A hidden rule labels the rows of this table. It goes by one to three of the table's principal directions, not those with the most spread.
Array([ 36,  49,  22,  14, -19,  49, -18,  16,  24, -38,   6, -14,  13,  31, -15,  18,  11,  -3,  17, -29,  36,  24,
       -18,  43,  25,  11, -10,   6,   9,   2, -38]) d
Array([ 25,  63,   7,  15,   6,  21,  28, -22,  29, -67, -30, -46, -25,   8, -24,  41,  38,  24,  32, -35, -22,  -5,
        15, -13,  20,  32,   9, -12,  23,  30,   6]) e
Array([ 22, -11, -10,  22,  22,  -6, -13, -29, -14,  -3,  30, -11, -32,  10, -14, -39,  29, -23, -28,  -4, -36,  -1,
       -48, -55, -44, -20, -10,  -6, -32,  14,   3]) e
Array([  2, -38,  23,  38, -13,  13, -54,  28, -83,  26,  50,  19,  29,  25,  12, -50, -90,   0,   5,  46,  68,  39,
       -57,  18,  46, -40, -31, -16,   1, -14, -60]) e
Array([ -50,   62,   53, -109,   -1,   77,  -13,   95,   62,   26,  -19,   34,   65,  -19,   28,   -9,   35,  -32,
         23,  -27,  104,   80,  -24,  127,  -11,   65,   26,   36,   33,   12, -100]) f
Array([  4,  -5,  -3, -25,  -4, -20,  10, -25,  37,   2, -22,  -2,   6, -16,  18,   7,   9, -11, -13,   9,  17, -18,
        51, -25,  30,   7,  15,  48,   7, -43,  50]) d
Array([ 61,  12,   7,  26,  10,  89,   4, -58,   5, -74, -27, -48, -21,  71, -41,  27,  35,   3,  -6, -53,  26,  -2,
       -65,  19,   6, -51, -18,   5,  21,   0, -41]) d
Array([-34,  12, -24, -23,  17, -80,  26,  -6,  17,  28,  -9, -12, -24, -43,  26,  22, -13,  42,   3,  16, -54, -54,
        82, -40,  13,  -3,  22,   9,   1,  29,  73]) f
Array([-26, -15,   9, -26,   2, -16,  -4,  22,  13,  39, -12,  21,  22, -38,  34, -25, -35,  -9,   2,  30,  47,   5,
        32,  14,  23,  19,  33,  33,  24, -37,   6]) d
Array([-32,  54,  11, -14,  -8,  26,   6,  26,  18,   3, -34,  -1,  17,   0,  11,  32,  15,   6,  13, -26,  10,  10,
        -3,  53, -12,   3,  -7,   2,  11,  71, -14]) f
Array([ 35, -26, -19,  34,  -3,  20, -33,   5, -65,  -5,  79,   3,   4,  71, -16,   0, -30,  10,  -1,   3, -29,  22,
       -38, -20, -21, -55, -68, -25, -41,   6, -36]) e
Array([-18,  59,  -8, -74,  11, -10,  55, -17, 100, -17, -83, -11, -12, -52,  11,  63,  71,  29,  11, -31, -25, -43,
        92, -14,   7,  41,  33,  47,  31,  37,  64]) f
Array([  9, -22,  -1,  56, -19, -55, -30,  23, -41,  15,  60,  17,  -9, -11,  -5, -34, -44,  -3,   5,  34, -27,   4,
        -1, -28,  12,  17,  -4, -42, -33, -29,  12]) f
Array([  5,  12,  13,   9, -21,  18,   2,  -2,   1, -28,  -8,  17,  21,  18,  -9,  10,  38, -33,  -5, -17,  -3,  25,
       -13,   8, -13,  12, -31,  -5, -30,   3,  12]) d
Array([ 42,  31,  33,  13, -18,  40, -34,  43,  -7, -37,  55,   1,  15,  33, -33, -16,  12, -12,  19, -18,  28,  50,
       -56,  47,  18,  24, -22, -33, -16,  -8, -74]) e
Array([ -9, -68, -20,  23,  -7, -44, -37,  -5, -18,  65,  34,  51, -12, -25,  13, -58, -16, -40, -49,  34, -23, -12,
       -21, -46, -50, -18,  -1,   6, -48, -38,  32]) d
Array([ 22,  -7,   8,  17,   4,  15, -11, -11,   8,  -9,  -7,   4,  -5,   2,  -1, -16, -11,  -5,  -5,  -2,  25,  -3,
       -10,   0,  13, -12,   9,  17,   9, -26,  -1]) e
Array([-33, -65, -37, -55,   3, -63,  10, -32,  -1,  65,   3,  12,   0, -21,  26,  -4,   5,  -8, -51,  36, -28, -45,
        40, -54, -16, -39,  -6,  35, -24, -17,  59]) d
Array([ 46,  24,  13, -22, -13,  74, -34,   2,  39, -22,  19, -11,  10,  40, -13,   4,  28, -22,  -1, -25,  53,  37,
       -34,  20,   7,  15, -10,  36,   9, -37, -60]) f
Array([-18,  45,  -7, -44,  16,  32,  31,  -9,  45,  -9, -68, -19, -13, -17,   4,  54,  23,  48,  21, -28,   0, -26,
        29,  12,   4,  -1,  14,  21,  47,  66,  -3]) f
Array([ 12, -17,  23,  24,   0,  18,   1,  13,  -9, -29,  13,  18,  -1,  -1, -31, -41,  37, -48,  -2, -15,  -1,  38,
       -59,  29, -37,  48,  17, -45, -21, -44, -32]) d
Array([-35, -86, -18,  -3,  -2, -45,  11,   3, -41,  48,  17,  38,  21,  -7,  14, -30, -21, -36, -31,  33, -18,  -4,
         6,   4, -39, -13,   4, -14, -31, -59,  29]) e
Array([ 28, -14, -19,  44,  13, -24,  -3, -50, -11, -15,   3, -45, -63,  -1, -23,   1, -16,  37,  -4,   4, -35, -47,
        -9, -58,  19, -19,  20, -22,  15,  -5,  15]) e
Array([ 55,  33,  32,  41,   5,  69, -17,   0,  -2, -77,  21, -27, -20,  46, -44,  -7,  24,  -7,  26, -43,  20,  43,
       -70,  34,   6,  25,   2, -36,   5, -26, -67]) d
Array([ -2,  77,   1,   8,  16,  -5,  25, -19,  48, -42, -43, -25, -47, -25, -13,  34,  61,  22,  16, -45, -60, -23,
        17, -26, -21,  32,  17, -12,   0,  73,  39]) e
Array([-39,  27,  -2, -74, -15,  40,  15,  29,  18,  32, -29,  -4,  53,  27,  12,  51,  25,   3, -14, -24,  36,   1,
       -10,  90, -13, -46, -32,  23,  13,  81, -43]) d
Array([ 13,  38,   9,  58,  -5, -39, -32,  34, -22, -11,  66,  -7, -27,   4,  -9, -15, -25,  13,  21,  -3, -43,  10,
        -7,  -6,   4,  20,  -2, -47, -33,  13,   0]) e
Array([ -6, -21,  19,   5,   2, -14,   1,  31, -51, -12,  33,  32,  18,  12, -16, -21,   1,  -1,   1,   0, -15,  19,
       -35,  33,  -5, -23, -35, -50, -41,  19, -16]) d
Array([ 43,  14,   0,  52,  17,  -6, -14, -27,  -4, -46,  32, -33, -58,  19, -24,  -2,  -6,  25,  13, -19, -38, -13,
       -10, -35,  11,   2,  14, -25,  -7, -27,   8]) e
Array([ -3,  59,  25, -25,  -5,  51,   4,  14,  57, -29, -56,   8,   2, -19,   2,  31,  29,  12,  30, -32,  34,  17,
        11,  35,  15,  45,  17,  20,  33,  20, -15]) d
Array([  33,  -25,   24,    4,   37,  -41,  -17,   -7,   16,  -22,   64,    8,  -41,  -20,  -13,  -89,   38,  -50,
        -24,   -3,  -18,   16,  -26,  -30,  -18,   38,   48,   -6,  -46, -105,   19]) e
Array([-25, -53, -23, -42,  -7, -20,  28,   4,   0,  33,  -2,  21,  32,   2,  13,  14,   2, -17, -17,  15, -10,  -9,
        42,  16, -22,  -2,   0,  12,  -8, -47,  22]) e
Array([  2,  22,  -3,  10,   4, -11,  30,   1,  -8, -33, -12,   1,  -4,   8, -20,  32,  29,  23,   8, -27, -54, -18,
         6,   7, -13, -20, -29, -34, -23,  63,  24]) f
Array([-29,  41,  28, -44,   6,  43,  21,  35,  40, -10, -65,  12,  19, -45,  12,  15,   4,  20,  46,  -7,  54,  25,
        20,  48,  23,  65,  38,  11,  62,  17, -37]) f
Array([ 20,  36,   3,  25,  -5,  29, -25,   8,  12,  -8,  12, -11, -10,   8,   0,   0, -10,   1,  17,  -7,  10,  20,
        -9, -10,  -1,  23,   2,   8,  11,   6, -25]) f
Array([-27,  -4,  10, -71, -19,  29,  25,  32,   4,   7, -26,  47,  68,  23,  -2,  36,  52, -15, -22, -26,  14,  10,
       -11,  84, -22, -47, -62,   6, -32,  60, -12]) f
Array([-26,   9,  -2, -60,   7,  19,  26,   5,  60,  24, -70,  27,  24, -44,  29,  16,  16,   0,   1,  -1,  35, -12,
        50,  14,  -3,  15,  25,  60,  37,   8,  21]) e
Array([  8, -77, -21,  43,  -5, -77, -27, -35, -46,  32,  52,   3, -36,  -8,   0, -43, -44,  -7, -33,  47, -34, -33,
         0, -73,  12, -22,   6, -19, -35, -73,  47]) f
Array([-18,  -9,  10, -10,   2, -25,  29,  29, -34,  -8,  11,   7,  26,   3, -12,   0,   4,   4,   6,   0, -15,   2,
        -4,  46,   3, -12, -14, -43, -16,  27,  -6]) e
Array([ 16, -14, -11,   2, -20,  -4, -15, -29, -14,   1,  16, -17,   6,  35,   2,  20, -12,   2, -17,  10,   8, -12,
         7, -23,  30, -39, -33,  18, -11, -13,  14]) d
Array([ 43,  72,  25,  41, -12,  29, -12,  -6,  14, -79,   7, -37, -35,  16, -37,  26,  27,  23,  43, -33, -15,  21,
       -16, -15,  37,  54,  -3, -38,   6,  15, -21]) e
Array([ 31,  54,  -6,  34, -11,  39, -11, -45,  53, -25, -51, -42, -34,  -2,   0,  34,   2,  16,  11, -19,  19, -22,
        14, -38,  26,  13,  22,  42,  47,  15,  12]) e
Array([ 36,  58,  -3,  63,   4,  31,  -2, -21,  12, -57, -11, -39, -46,  25, -24,  39,   2,  35,  31, -41, -35, -10,
        -5, -13,   0,   7,   2, -21,  15,  31,   0]) e
Array([ -4,  20, -10,  24,  -4, -28,   0,  20, -18,  10,  22, -13,   2,   8,   2,  15, -29,  25,   8,   2, -25, -18,
        14,  12,   6, -26, -12, -18,  -6,  45,   5]) e
Array([ 57,  35,  25,  55, -14,  55, -58,   5,   6, -34,  37, -34, -23,  28, -16, -18, -38,   3,  32,  -4,  59,  40,
       -41,   3,  48,  41,  22,   0,  34, -57, -70]) f
Array([ -7, -53, -29,  21,  13, -71,  -1, -18, -37,  30,  42,  -2, -35, -16,  -1, -26, -27,  11, -16,  34, -60, -31,
        15, -64, -16,  -9,  10, -27, -25, -27,  37]) f
Array([ 33,  15,  37,  91, -25,  13, -36,  50, -74, -41,  64,  13,  19,  39, -32, -30, -42,  -6,  30,   0,   8,  51,
       -70,  45,  22,   1, -40, -77, -32,  13, -56]) e
Array([-13, -31,  -4,  -4,  22, -26,  36,   5, -42, -11,  11,   6,   2,   2, -18,  -9,  14,   6,  -1,   0, -45,  -5,
       -12,   7, -26, -16, -11, -49, -22,  20,   4]) e
Array([-10,  16, -14,  27,  18, -19,  17, -21, -16, -18,   0, -20, -40,   2, -13,  11,  25,  12,   2, -18, -72, -13,
       -10, -34, -42,   1,  -2, -37, -20,  46,  25]) f
Array([-22, -84, -17,   1,  15, -56,  -8,   1, -28,  62,  43,  29,   1, -25,  22, -71, -28, -47, -36,  46, -10,   1,
         0, -28, -41,   6,  32,   4, -25, -86,  22]) d
Array([ -21, -105,  -48,    3,   33,  -87,  -15,  -47,  -78,   69,   60,  -12,  -48,    4,   14,  -38,  -63,   31,
        -47,   56,  -56,  -59,   -3,  -84,  -11,  -92,   -7,  -15,  -29,  -23,   36]) f
Array([ 10,   1,  -4,  22, -31,  27,   2,  14, -22,  -8,  -7,  14,  37,  40, -15,  40, -10,   9,   0, -14,   4,  -4,
       -13,  49,   2, -47, -52, -16, -11,  45, -15]) e
Array([-55,  17,  12, -34,   6, -29,  22,  19,  16,  24, -51,  12,  14, -47,  38,  19, -30,  31,  18,  13,  24, -20,
        58,  30,  37,   6,  28,  20,  32,  22,  33]) f
Array([ -2,  17,   4,   9,  -1,   1,  23,  15,   6, -23, -10,   8,  14,  -6,   0,  11,   9,  -6,  22,  -8, -16,  16,
        28,   7,  -9,  37,   4, -10,  -1,  -4,  14]) d
Array([-40,   9,  42, -67, -15,  47,  27,  88, -10,  -5, -26,  57,  96, -13,  15,  12, -11,   0,  50,   8,  77,  68,
        19, 109,  30,  45, -18,  -8,  28,   8, -62]) f
Array([ 12,  61,  24, -24,  -2,  58, -15,  17,  60, -16, -18, -15,   8,   1,   5,   3,  27, -18,  15, -28,  56,  34,
       -11,  38,   7,  43,  25,  39,  32,  -4, -43]) e
Array([ -85,  -98,  -25, -127,   31,  -69,   65,   30,   17,  103,  -42,   88,   70,  -87,   56,  -32,   16,  -19,
        -42,   58,    7,  -27,   85,    1,  -36,  -17,   11,   59,   -6,  -12,   57]) e
Array([ -6, -81, -19, -29,  -4, -37, -13, -30, -34,  46,  43,  11,  20,  19,  13, -41,   5, -50, -61,  37,   4,  -3,
       -18, -38, -17, -48, -25,  24, -45, -52,  21]) e
Array([ 54,   7,  13,  25, -12,  75, -17,  -2,  -3, -42,  11, -11,  12,  50, -35,  -2,  18, -19,   2, -25,  36,  33,
       -65,  29,  -1,  -8, -24,  -7,   6,  -9, -66]) e
Array([  6,   7,  -7,  43, -15, -37, -53,  29,  -2,  47,  58,  20, -15, -21,  12, -45, -28, -23, -11,  24, -18,   9,
       -11, -36, -24,  22,   6,  -2, -32,  -5,   2]) e
Array([ 10,  45,  13, -26,  -2,  49,  15,  -1,  49, -32, -51,  -8,  10,  -3,   2,  38,  19,  16,  26, -24,  35,   6,
        27,  21,  28,  25,   8,  32,  40,  10,  -9]) f
Array([-33,  27,  23, -87,   7,  42,  34,  15,  65,  -3, -77,  22,  40, -33,  24,  21,  45, -12,  10, -18,  60,  17,
        35,  52,   9,  37,  24,  54,  39,   1,  -2]) f
Array([-34, -11, -23, -13,   2, -28,  19,   7,   6,  41, -24,  11,   9, -26,  27,  17, -27,  15,   1,  17, -14, -26,
        52,  -5, -11,  -7,  12,  17,  15,  15,  32]) e
Array([ 13,   0,  18,  48,  19, -34, -17,   3, -31, -21,  37, -10, -28, -11,   5, -39, -49,  15,  25,  21,  -1,  10,
         7, -29,  40,  20,  25, -21,   1, -44,  12]) f
Array([-74, -18,  -5, -44, -32, -33,  -2,  62, -19,  85,  12,  54,  70,  -9,  35,  -1,  -5, -38, -30,  20,   4,  16,
         5,  67, -45, -19, -32,   1, -40,  46,   2]) f
Array([-37, -36, -10,   8,  -9, -39,  34,   1, -28,  23, -53,  34,  38, -39,  37,  16, -64,  24,  18,  46,  12, -24,
        79, -17,  41, -12,  -4,  16,  25,   2,  63]) f
Array([ -9, -29,   3,  25, -20, -27, -30,  13,  -7,  40,  11,  25,   6, -23,  20, -28, -52, -12,  -8,  33,  29,  -3,
         9,   0,  20,   6,  18,  10,   2, -47,  12]) f
Array([ 51,  51,  11,  54,  -9,  46, -25,   4,  -2, -53,  17, -21, -17,  37, -26,  22, -12,  27,  35, -27,   1,  17,
       -23,   0,  23,   5, -21, -18,   8,  21, -35]) e
Array([ 18,  39,  12,  19, -21,  26,  18,  25, -17, -45, -13,  -2,  36,  34, -18,  52,  -9,  35,  33, -22,   4,   3,
        10,  52,  38, -26, -47, -24,   5,  60, -15]) d
Array([-41, -18,  39, -88,   7, -25,  36,  63,   4,  -3,  -2,  66,  56, -41,   1, -25,  50, -20,   4,   2,  13,  33,
        11,  69,   1,  35,  -6, -23, -31,  -7,  -3]) e
Array([ -7,  34,   2,  30,   5,  -3,  -4, -22,  38,  -4, -50,  -3, -36, -46,  19,   2, -10,  11,  18,   1,   0, -13,
        32, -46,   8,  45,  42,  24,  30,  -1,  42]) f
Array([  3, -31,  15, -52,   7,  13,  -4,  -2,  30,  12, -13,  36,  24, -19,  12, -36,  29, -39, -28,   7,  47,  12,
        -5,   5,   0,   1,   7,  46,  -6, -50,   4]) e
Array([ 28,  46,   6,  76, -28,   8, -14,  -8, -17, -38,  -9, -45, -21,  10, -17,  34, -52,  46,  45,   5,   9,  -8,
         7, -14,  68,  18,   2, -30,  40,  24, -13]) e
Array([ 48,  44,  26,  28, -30,  50, -33,  18,  16, -46,  25, -12,   8,  36, -23,  14,   3,  -4,  25, -23,  37,  36,
       -24,  32,  37,  29, -13,  -7,   5, -25, -46]) f
Which label does each new row get?
Array([ 119,  127,   -1,   93,    6,   38,  -44,  -82,   70, -106,   17, -127, -122,   42,  -50,   42,   27,   54,
         29,  -60,  -30,  -37,  -16,  -95,   64,   19,   29,   11,   38,   20,   -4]) ~ e
Array([-23,  -9, -12, -53,  17, -33,  46,  -4,  10,   5, -24,  10,  13, -27,   5,  12,  35,   8,  -6,   6, -33, -21,
        42, -20, -11,  -3,  -7,   6,  -7,  33,  38]) ~ e
Array([ 27, -25,  16,   0,  12,  -9, -12, -15, -25, -26,  37, -14, -12,  14, -15, -31,  -5,   0,  -3,  12,  16,   9,
       -24, -16,  38,  -8,   0, -12,  -8, -48, -14]) ~ e
Array([-44, -29, -13,  -8,  14, -76,  32,   6, -22,  34,  -7,   7,  -1, -39,  18, -10, -23,  14,  -8,  27, -35, -35,
        41,  -6,  -2, -12,  20, -17,  -6,  12,  50]) ~ e
Array([ 48, -25,  23,  19,   6,  13,  -5, -18,  -7, -51,  36,  -5,  -8,  25, -36, -45,  42, -48, -15, -14,   7,  29,
       -53,   0,  -3,  20,   6, -22, -29, -78, -17]) ~ e
Array([ 25,  41, -15,  18,   2,  -2,   8, -35,   8, -34,   5, -49, -30,  31, -19,  37,  30,  19,  -3, -27, -45, -25,
         2, -33,   0, -24, -20,  -5,  -9,  49,  18]) ~ e
Array([ 58,  24,  31, -31,  19,  26,  -1, -16,  47, -69,  10, -25, -23,  -4, -27, -17,  46,   2,  18, -18,  32,  17,
        -2, -18,  53,  47,  28,  15,  18, -66, -21]) ~ e
Array([-11, -34, -15,  57,  14, -30,  -6, -20, -50,  14,  15, -12, -34,  -5,   3, -26, -47,   8,   1,  23, -32, -11,
       -15, -39, -17,  -8,  17, -33,   0, -12,  12]) ~ f
Array([  1,  42, -10,  14, -53,  -7,  -8,  49,   1,  24,  -5,   2,  49,   2,  12,  64, -66,  52,  34,  20,  25, -19,
        62,  35,  68, -16, -36,   8,  29,  64,  -9]) ~ e
Array([ 20,   3,  -6,  10, -12,  31, -35, -12,  27,  19,  -1,  -9,  -9,  14,   8,   3, -20,  -4, -13,  -4,  38,  -7,
       -11,   6,   7, -16,  11,  38,  19, -27, -18]) ~ e
Array([ 15,  -7,  17, -20,  -7,  51,   3,  30,  -5, -20,  18,  31,  52,  41, -11,  -6,  32, -42,  -5, -22,  27,  49,
       -32,  61, -28,  -5, -35,   2, -25, -16, -40]) ~ e
Array([ -2,  91,  22, -48, -45,  68,   9,  61,  48, -14, -40, -11,  71,  25,   0,  87,   5,  34,  39, -35,  71,  15,
        25, 118,  57,  -2, -33,  23,  47,  85, -62]) ~ e
Array([ 18,  30,  41,  15,  17,  62,  16,  -8, -16, -73, -37,  -8,   8,  18, -19,  -4,  21,   1,  28, -27,  37,  37,
       -48,  26,  22,   2, -12, -16,  20,  26, -35]) ~ e
Array([ 10,  15,  -6,  -8,  -4,  11,  -1,   3,  13,  -1,   6, -14,  -1,  15, -10,  15,  15,   4,  -5, -15,  -5,  -7,
        -8,  14,  -8, -12,  -7,   1,  -1,  21, -16]) ~ e
Array([ -8, -33, -22,  -8, -19, -36,   2, -14, -19,  28,  15,   4,  16,  10,   5,  11,  -3,  -7, -28,  20, -20, -21,
        16, -21,   0, -34, -30,   4, -26,   3,  30]) ~ e
Array([ -1, -76, -11, -30,  41, -38,   2, -16, -36,  18,  56,  17, -18,  -1,  -4, -64,  19, -27, -35,  22, -37,   5,
       -26, -48, -45, -16,   2, -13, -45, -55,   7]) ~ f
Array([ -9,  82,  30,  -1, -22,  53,  19,  19,  45, -36, -81, -17,  27, -14,   8,  55,  -5,  26,  49, -24,  62,  12,
        29,  60,  57,  40,  17,  19,  67,  48, -19]) ~ e
Array([ 26,  44,  -6, -13,  -9,  45,  12,   0,  39, -25, -36, -18,   0,   7, -19,  52,  18,  38,  22, -27,   8, -15,
        13,  15,  18,   1,  -9,  10,  36,  48, -26]) ~ e
Array([ -4,   0,   0,  53,  -8, -30, -40,  22, -35,  25,  51,   0, -17,  -6,  11, -29, -61,   4,  15,  30,  -6,  15,
        -6, -21,   8,  21,  11, -24,  -7, -21,  -8]) ~ f
Array([ 43, -22, -30,  77,  -1, -10, -13, -22, -71, -23,  55, -15, -26,  62, -31,  18, -33,  36,  -2,  -4, -70, -23,
       -27, -41, -13, -77, -63, -50, -41,  38,   4]) ~ e
Array([  5,  13,   1, -45,   1,   3,  30, -23,  41, -19, -47,  -9,  10, -14,   4,  32,  31,  13,   0,  -7,  14, -23,
        44, -11,  33,  -2,   1,  37,  20,   7,  32]) ~ e
Array([ -37,  -86,    6,   13,   38,  -64,  -20,   -6,  -26,   79,   18,   10,  -19,  -60,   40, -118,  -69,  -44,
        -40,   62,   49,  -10,  -23,  -11,   -6,   -3,   91,   20,   19, -100,    9]) ~ e
Array([-39, -11,  18,  -1,   4, -20,  -8,  25, -42,  27, -12,  19,  17, -36,  31, -23, -70,  29,  26,  46,  43,  11,
        13,   1,  52,   1,   6,  -4,  30,  14,  -8]) ~ e
Array([ 11, -20, -16,  15,  -8, -13,  13, -31,   4,  -6, -16, -10, -10,   7,  -8,  20,   2,   5, -14,  -3, -17, -34,
        17, -12,   6, -22,   1,   2,  -1, -15,  33]) ~ f
Array([-23, -41, -10, -51,   3,  -1,  56, -11,   4,   5, -39,  15,  47,   3,   3,  13,  41, -33, -25,  -2,   3,  -6,
        21,  29, -26, -17,  -8,  17,  -4, -11,  25]) ~ e
Array([ -29, -102,  -46,   12,   17,  -88,    2,  -38,  -69,   78,   30,    8,  -16,   -6,   15,  -41,  -42,   -1,
        -66,   51,  -49,  -64,  -11,  -55,  -30, -103,  -15,   -8,  -39,    9,   52]) ~ e
Array([-22,  -7,  10,  16,  23,   1,  15, -13,  -4,  -6, -28,  -6, -17, -15,   5, -22,   3, -16,  -1,  -8,   2,   4,
       -19,  13, -24,  13,  38,  -9,  12, -14,   7]) ~ f
Array([  8,  11, -16, -19,   9,  -2,   1, -32,  27,   0,  -2, -29, -25,   8,   1,  15,  27,   2, -16, -11, -17, -20,
        10, -34,  -7,  -9,   5,  26,   0,   2,  17]) ~ f
Array([-23,  14,  34,  18,   0,   8,   3,  34, -25, -12, -20,  12,  16, -20,   3, -15, -32,  11,  32,   7,  37,  24,
       -18,  49,  30,  22,  15, -31,  24,  15, -27]) ~ e
Array([ -6,  17,  14,   1,  -7,  51, -21, -10,  42,  14, -58,  11,   6, -23,  29,  -7, -17, -17,   4,   2,  74,  15,
         1,   5,  14,  24,  32,  59,  48, -24,  -8]) ~ f
Array([-28, -10,  -9, -48,  -4, -16,  21,  -3,  37,  36, -60,  15,  15, -52,  28,  18, -16,  22,   2,  25,  32, -32,
        61,  -7,  33,   6,  24,  44,  43,   4,  29]) ~ e
Array([-15,   6,   5, -17, -24, -17,   0,  42,  -8,  15,  16,  19,  36,   1,   7,  18, -18,   9,  10,   9,   7,   6,
        26,  40,  21,   1, -21,  -9, -10,  12,  -4]) ~ f
Array([-14, -46, -23, -30,   4, -41, -12,   3, -24,  50,  46,  11,  -1,  -2,   8, -20, -11,  -2, -28,  30, -24, -13,
         0, -30, -18, -27, -16,  -1, -28,  -6,   3]) ~ f
Array([-49, -22,  -5, -64, -23,   4,   5,  53,  10,  82, -19,  37,  79, -12,  39,   6, -30, -18, -21,  24,  66,   0,
        22,  85,  -1, -33,  -8,  44,  19,  20, -24]) ~ e
Array([-20,   0,  10, -46,  -1,  19, -25,  21,  30,  42,  -3,  17,  19, -18,  32, -20, -14, -18,  -5,  15,  60,  22,
         7,  19,   6,  19,  23,  49,  21, -33, -23]) ~ f
Array([ 41, -23,  -8,  62,  17, -33,   0, -21, -55, -46,  55, -16, -42,  28, -35, -11, -17,  28,  11,   0, -67, -14,
       -13, -47,   7, -21, -19, -60, -34, -17,  16]) ~ e
Array([  1, -42,  -8,  15, -25, -18, -20,   2, -25,  29,  35,  20,  25,  19,   6, -19, -15, -39, -29,  21,   6,   8,
       -10,   0, -10, -19, -21,   5, -34, -40,  10]) ~ f
